Each path is a new rotation, seen through one point. The rows after it are directions, each followed by how far the rotation turns it, in degrees each step (0 if it stays put).
Each turn is a multiple of 5 degrees from 10 to 175, or 0.
Each row of a path follows its step; steps can be skipped.

step 1: [  8  -1  -5  16  -5  -2 -18  11  -8  -7 -13  14   4  -2   9  -4   7  -3
   7 -13 -17  11  -4   6  -2   3  -6 -21   0  -9  10 -12  -2]
step 2: [  4 -10   4  22   6  -3   0   1   0   9 -13  -9   0   8   4  -2   1   5
 -17   3 -14   5   9 -22  -6  -3 -12 -11  -9   2  -3 -14  -9]
step 4: [ -2  -5  -1  -1 -10   5 -11  11  13   4   4  -8  -3 -11   3  13   4   9
 -13  -3 -15  15  -4   5  21   0   0 -23  -3  -3  -3 -11  -5]
step 5: [  5   1  -2  11   2 -12  -2  21   1  11  -9  -6  -6  -1  12   3 -11  -5
   1  -6  17  20   3 -14  14  -1  -6  -9 -14   6   0  -5   3]
step 6: [  0   6 -10   4  14  -7   7  26 -10   1  -4 -13  -2   2  -4   2  12   2
   6  -3 -10  10  -7  12   2   2 -18  -4 -10  -1 -11  -3 -19]
step 7: [ -2  -4  -7  16  -7   6 -13  15  -4  -7 -12  -2   5  -2   7   2  -4  -2
   4 -10 -10  18   7  11 -14  -6   8 -17  -9 -16   7  -3 -12]
step 10: [  9  -8  -5  -3  -5   3 -12  13   4  -2  -8 -12   0 -18   4   1   8   3
   2  -7  -7  -2   1   1  24  -6  -1 -28   3 -15   0   1  -1]
step 11: [  7  -1   2  24   9 -12  -7  15   8   6   3  -4   5 -13  -8   4  -2   5
  -4  -2  15  19  -2 -17   6   5  -8 -14  -9  -4  -4  -8   1]
step 13: [ -3 -16  -3   9   5   7   1  21  12 -12  -1  -7  10  -2   0   5   6   3
 -11 -12 -10  13  10  14  -6   3   3 -14 -10 -10  10   8 -11]
step 14: [  0  -6  -1  13 -18  -9  -9  20   8  -6   6  -8   9   8   2 -15 -10 -16
  -5  -2  -8   7  -2 -17   9  -4  -2  -2 -16  -4   5  -2  -7]
[-1  0 -4  1 -7  0  4 -2  4  2  0 -7 -1  3 -1 -2  7  2  1  5 -6 -3  0  0
  5  1 -6  1  3 -2 -4 -1 -2] | 170
[ 4 -1  2  5  4  1 -5 -4 -4  5 -2  3  1 -5 -2 -2  2  2  3 -1 -3 -8  1 -5
  0 -2  0 -2  6 -4  2 -3  1] | 45
[-2 -1 -4  2 -3 -7 -6 -4  6 -2  0  3  3 -4 -1  1  3 -6  0 -2 -4  4  4  1
  1  0  6 -1  1  0 -4 -1  3] | 115
[-3  5 -1 -1  1 -8 -4  4 -4  0  9  1  3  0 -2 -4 -3  3  0  1 -1 -4 -3  4
 -2 -2 -4  3  1  1 -5 -3  0] | 125
[ 7  0 -1  0  3 -2 -4  4  4 -4  0  0 -1  5  3 -3  1  7  3 -1 -1  4  3 -3
  3  1  5  0  3  1 -1 -2 -8] | 0
[ 5  0  2 -2 -3  2 -5 -5  1 -5  1 -2 -2 -5  4  0 -3 -2 -9  4  2 -6 -1 -1
  3 -1  0  0 -3  2 -4 -2 -4] | 60

step 2: [ -5 -18 -13  15   8  -9  -2   0  -4  -9  13   4   1 -14  -3   5   7  12
   0  12  -6 -13   9   4  -7   3 -12  -8   8   1   9  14 -22]
step 3: [ -1  -3 -11   1  -9   2   2   3   0  -2  -2  -7 -11   1  -7  13  24   2
  -3   7  -1  -1  10   8 -26   7  -9 -23  10   5  14  -6   2]
step 4: [ -5  -4 -15  -9  -5   9   1 -14  -6  -1  12  -2   2   6   6  10  14  26
  10   6   8   3   9  10  -3  -8  -5 -19   0 -16  -2   8  -1]
step 6: [  4  -6  -6  13   1   0  15  -7   1  -2  11  -1   7  -1   0   9  18   1
   7  -7   2  16  16   7  -7  17  -3 -20  12   4   9 -17  -3]
step 7: [  1   4 -19   1  -8  -2   5 -16   5  -6   8   4   7   5  -2  16   2  20
  18 -11  -4 -15  16  20  -2   2   0  -5   7  -4  -4  -2   3]
step 8: [  7   0  -9   5 -13 -12   4   2  -9  -3   4  -1  -4 -25  10  11   0  14
   8 -12  -2   2   8   6  -2   3 -15 -10  12  13  -3  15 -12]
step 9: [ -2 -16  -6  17  -7 -19   4 -14   7  -7  14  -7   7 -11  -4   0   9   2
   6   2  -1   4  -1   3 -16   4  -2 -18  20   0   9   2   6]
step 11: [  2 -11 -10   1 -13   3   2   1  -7   3  17   0 -13 -14  12   1   4   8
   8  -9   7   0   5  14  -5 -19  -5 -22  -4   4  11   6 -13]
step 13: [  8   3   2  16   9   5  10  -5  -3  12  25  14  -3   0  -5  12  17  13
  13  -1   0  -3  11  13  -8   1   4  -3  12  -4  -6  -1 -11]
step 14: [  2   7  -5   7  -4   3  -2   2  -2  -1  15   5   3 -18   7  18   2  13
   7 -14  -5 -16   6  15 -11  -6  -4 -13  -4  15  22  -3   1]
[-3  3 -1  2  1  1  8  4 -3 -2  1 -3  0 -4  5 -1 -5  4 -7  4  1 -4 -3  7
  3 -2  1  1  2  0 -1 -2 -1] | 120
[ 4  2  0  3  5 -2  0  0 -1 -4 -1 11  3 -3  0  4 -5  1  1 -5  2 -4  3  0
  0  5 -1  3  1  3 -4 -5  2] | 55
[ 0 -5 -3  0 -1 -5 -1  2 -4  0  3  8 -7  2 -5 -4 -1 -3 -6  3  3 -1  0  3
 -3 -1  0 -3 -3 -1 -1  5  4] | 40
[-1  3 -4  1 -6 -2  1  1  0  2  4  0  3  2  0  1 -3  3 -5 -1 -2  7  8 -2
  3  4 -1  6  0 -2  5  1  5] | 35
[-5  2  3  0 -1 -1  2 -4 -1  6 -2 -1  6  2  0 -2 -2 -2 -1 -3 -3 -1  2  4
  3  7 -2 -8 -4  3 -5  3  1] | 35
[ 6  7  0 -4 -1  1  3  5 -5  1 -4 -2 -6 -1 -3  3  7 -1 -2 -2 -3  3 -2 -1
  1  4 -2  1  3  4 -5  2  2] | 155

step 1: [ -8  19   9   6  -5  25  -5 -15 -11   1  -6   0  17  -5 -22   1  -2   3
  -1  -9  12  -7   4  12   9  -3   1   2  10  -4  -5  -1  -7]
step 2: [ 22  18 -10   4  -8  15   8  -6   1   9 -25  -1  15  -5   1 -15   2  -3
   4   0  -3  -4  11  10   5  -1   7   1  -2 -18   4   1  -5]
step 3: [ -7  19   2  -3  -8   6  -6   2   0  -8 -30  -2   7   2   5 -10   5  -4
   8  -2   1   5 -15 -15  -2 -10  15  22  -7 -10   0   1  -2]
step 4: [ -2  -8   4   4 -18   7 -14  -2 -12   9 -14 -24   6 -13  16   3  -1 -14
   3 -14  -3  12   1  -1   0  -7   2  12 -17   3   5   3  -5]
step 5: [-15  14   9  10   2   4 -17   1 -16  14  -7   2  -1 -14   9   2   5  -8
  -4  -2   0   6   8   3   3   2 -10  10  -3  -5  -9 -28 -11]
step 8: [  7   3  10   5 -10 -13  -4   4 -17   9   0  -4   9  -4 -10 -12  -2   5
   6 -16 -24   4  -6  11 -20   0   5  18   5   3  -2   8  -1]
step 9: [-11  -9   2  -3  -6   2 -14   9 -13  12   4   9   1   4  -2   0 -12   5
  12  -2  -7   3   3  15  -4  15  13  20  -3 -27   0  -5 -10]
step 10: [  5   2   0  15  -1   4   4 -18 -14   6   4  -5  -5  -5  -7  16  -4  -5
   7   4   9 -14 -10   9 -15   9  24  15  -6 -11  -5 -11  -4]
step 12: [  4  12  19   3   2  17   0  -9   5   7  -4   1   4 -10   2 -21   6  -1
  14 -13 -12 -17   4  -2   4   7  22  10   6  11   4   0  -2]
step 14: [ -4   9   1  -9   1   2   5  -6 -17  -1 -16 -20   9   8 -10   3  -2  -4
  10 -17  13  -1  18  -6   1   1  10  14 -10   0 -12 -10 -11]
[-1  4  0 -1 -3 -9  0 -1 -5 -5  5 -1  1  5  5  1 -3  5  1  0 -1 -2  1  4
  0  1 -4 -1  3  2  4 -1 -7] | 40
[ 5 -8 -3  4 -2  0  4 -1 -1  2  0 -4  2 -2  5 -6 -5 -1  1  2 -2 -3  0  2
 -2 -1 -5 -4 -4 -3 -1  3  0] | 170
[ -2   3  -3  -5  -2  -1   1  -1   6  -2   2  -3  -1  -2   1  -6  -2  -5
   1  -1 -10   4  -7   0   1   3   2   0   0   3  -1   3  -2] | 80
[-2  3  0 -1 -7  2  1  0  5 -1 -6 -6  2 -2  8 -1  1  0 -2  2  4 -4  6 -6
  2 -2  2  0  3  3 -3 -1 -2] | 35
[ 8 -2 -5 -4 -2  1 -7  1  4  2  0 -1  0 -2  0  4  1  3  3  5  0  7  6  3
  2  3  0  1 -2  1  3  2 -2] | 160

step 1: [-15   0 -16  -8   5   5 -11  -5   4  -4  13   6   6  15 -16 -15 -14  -3
 -13   6   6  21  -2   2  -5   5 -14  -6 -18  12 -12   1  18]
step 2: [  7   4  23   4 -15   1  13  -4 -14 -15  -2  -2   3   4  -3  -3  11   7
   0   4   1   5   2   9  -6 -16  18 -13   1 -17 -11 -15 -23]
step 5: [  5  -5  10   3  -4  -2 -22  -8  -3  13   3  -1  -6  -5 -10  11   9 -11
 -21  -2   2 -10  -3   9  -8  -1  32 -12 -10 -10   2  13  11]
step 6: [-22  -4   2  15   3  -2  -2   6   8   2 -15   7  18  -4  15  -8  -4   3
  26   3  22   6   0  -1  -8  11   4  -3  11  16 -10 -11  -3]
step 7: [  1  17 -16 -10   9   9  -5  -1  11 -15  11 -14  -2  -3  -9 -10  -3 -13
 -17 -24  -1   2  16  13  11 -13   1  -7  -1   1  10  -6 -12]
step 8: [  1 -15   5   2 -26 -15   6  11  -9  -2 -18  10  -7  -2  -5 -17  -2   1
  -7   7 -21   9  -3   3 -10   5  10  -6 -15  15  -8  -4  10]
step 10: [-14   5  -8  10   2  13  -1 -30 -19 -12 -11  -1   1   6   2   1 -10  -5
   1  -8 -18   5  13  -7  11  -3  13  11  -2   4 -13  16   1]
step 11: [ -5 -11  16 -11  13   0  -9   4  -5  -3   9  10  -1  -6   8  -5   9 -13
 -16  14   2 -12   6  11 -22  -3 -17 -17  -2  -3 -14 -17   9]
step 12: [ 14 -14  -1  13 -10   1  -3  -1  -5 -12   5 -13  28 -17  -5   3   7   1
   0   2  15  13 -10  -5  13  -5  22  -2   9   7   8   5  -6]
step 13: [ -6  20  -2  -6  -6  -2 -17   0   6   8 -23  -4  -9 -12  13 -14   5   1
  12 -17 -11 -18  14   8   7  10  -8 -13   9  -1  -4   5   7]
[-10  -3   2   4   3   6   0   0  -4   1   1  -6   1   2  -3   1   2  -5
   0   1   1   4   3   0  -6  -3  -2  -2   1   0   1  -4  -7] | 80
[ 4  4  3 -8 -4 10  1 -3  3 -4  0 -2  1 -1  1  6  1 -1  0 -3 -2  4 -2 -1
 -1  1  5  0  0  1  2  1 -5] | 140
[ 5 -7  0  1  7  5 -4 -3 -3  2  0  1  2 -5  4  6  1 -1  2  0  1 -5  3  2
 -2 -2  3  2  3  4  0  0  5] | 55
[  2   2  -1  -5   0   1   2   0   1  -4   3   1   0   1   0  -7   2  -1
   5   1   4 -10  -1   0  -7  -4   1   3   1  -4   2  -1  -3] | 155
[-1 -2  1  5 -6 -1 -1 -6 -2 -2  0 -3 -9  3  1  0  2  4 -4 -4 -1 -5  1  3
  2 -3  3 -1  3  2  3  4 -2] | 140
[ 2 -1  0  5 -4  3  0  5  3 -2 -7 -4  1 -3 -4  6  2  5  1  4  7 -3 -1  1
 -1 -1  0 -1 -5 -3 -5  3 -1] | 110

step 0: [-12 -11   0   3 -14  -2  -8  -8  -1   2  -8  12  -6 -18  -9  -8   5  -4
  -3  -4  23 -14  -1  -4  -2  10   0  10  -2  -8   2   1   6]
step 2: [ -6  -3  21  -5   5   4  10  11  17   8  -6  -6  -5   8  -4  -9   2   7
  -2   5  12 -16   8   8  11   2   7  15  -3  -1  -3   0  -2]
step 3: [-19  -2  16  -6   3  -6 -11  -5   2   7  -6  -7  -2   5  -3   4  10  -4
  10   8   3 -20  -2   3  -5   3   0  13 -15 -11  11  -5   4]
step 4: [-14   5  -2   1   6   6   4  16 -10   1  -6   6  -7  -9   6  15   8 -10
  13  -4  13 -16   5   3 -11   5  11  10  -5  -9   4  -1  -3]
step 7: [ -3   4  13  -8   7   3  14  -4  -8  -1  -1   0  15   1  -3  -1   2   3
   8   1  16  -7   3  -1 -18   6   0   0 -15  -3  11   4 -21]
step 8: [ -1   9  15   7 -12  -5  12   9  -3  -3  -9  -4  12  -3   3   5   8  -3
  -1   9  20   6   5  -7 -12   8  13   6   1   3  14  -9   1]
step 9: [-14  11   9  -3 -16  18  12  -7  -2   4   2   0  12  -8  -3  12   9   3
   4   9  10  -3   9  -7   7  -7  -5   0   9  -1   9  -9   9]
step 10: [ -2   6   3 -12 -15  10  16   5  -9  20   5  -5   7  -5  -3  -7  10   4
   9  -6   7  -3   5   9  -1 -12  -2   2  -3   4  10  17   2]
step 11: [  7   6   7 -11 -11  -6  -8  14 -13  16 -11  -6   9  -3 -13  -7   5   1
  -3  -8  11  -5  14  -3  -2  -2  -7   2  -9   6  11  -8  -6]
step 14: [ -1   5  17  -1  -2   4  -8   3  -7   9   6  -1   3  -9  -7 -19  22   5
   8  -5  -5   6  14  -5   8  -1  15   9   0  -6   2  -2  -5]
[-2 -4  1  0  3 -3  3  0  2  0  6 -3  0  7  4  1  3 -1 -6  6  2  1  1 -7
  0 -2  1  2 -7  1 -1 -3 -4] | 70
[-2  2  1  1  6  0 -8  4  0  0  0 -4 -3  2  3  2  2 -7  1 -5 -5 -4  5  3
  3 -4  0  3  1  1  2  1 -4] | 40
[ 0  2 -3 -1  5  3  9 -4  0 -2 -2  3 -5 -1 -4 -4 -5 -4  3  3  0  1  7  1
  0 -4 -1  4  0  0 -2  1 -2] | 140
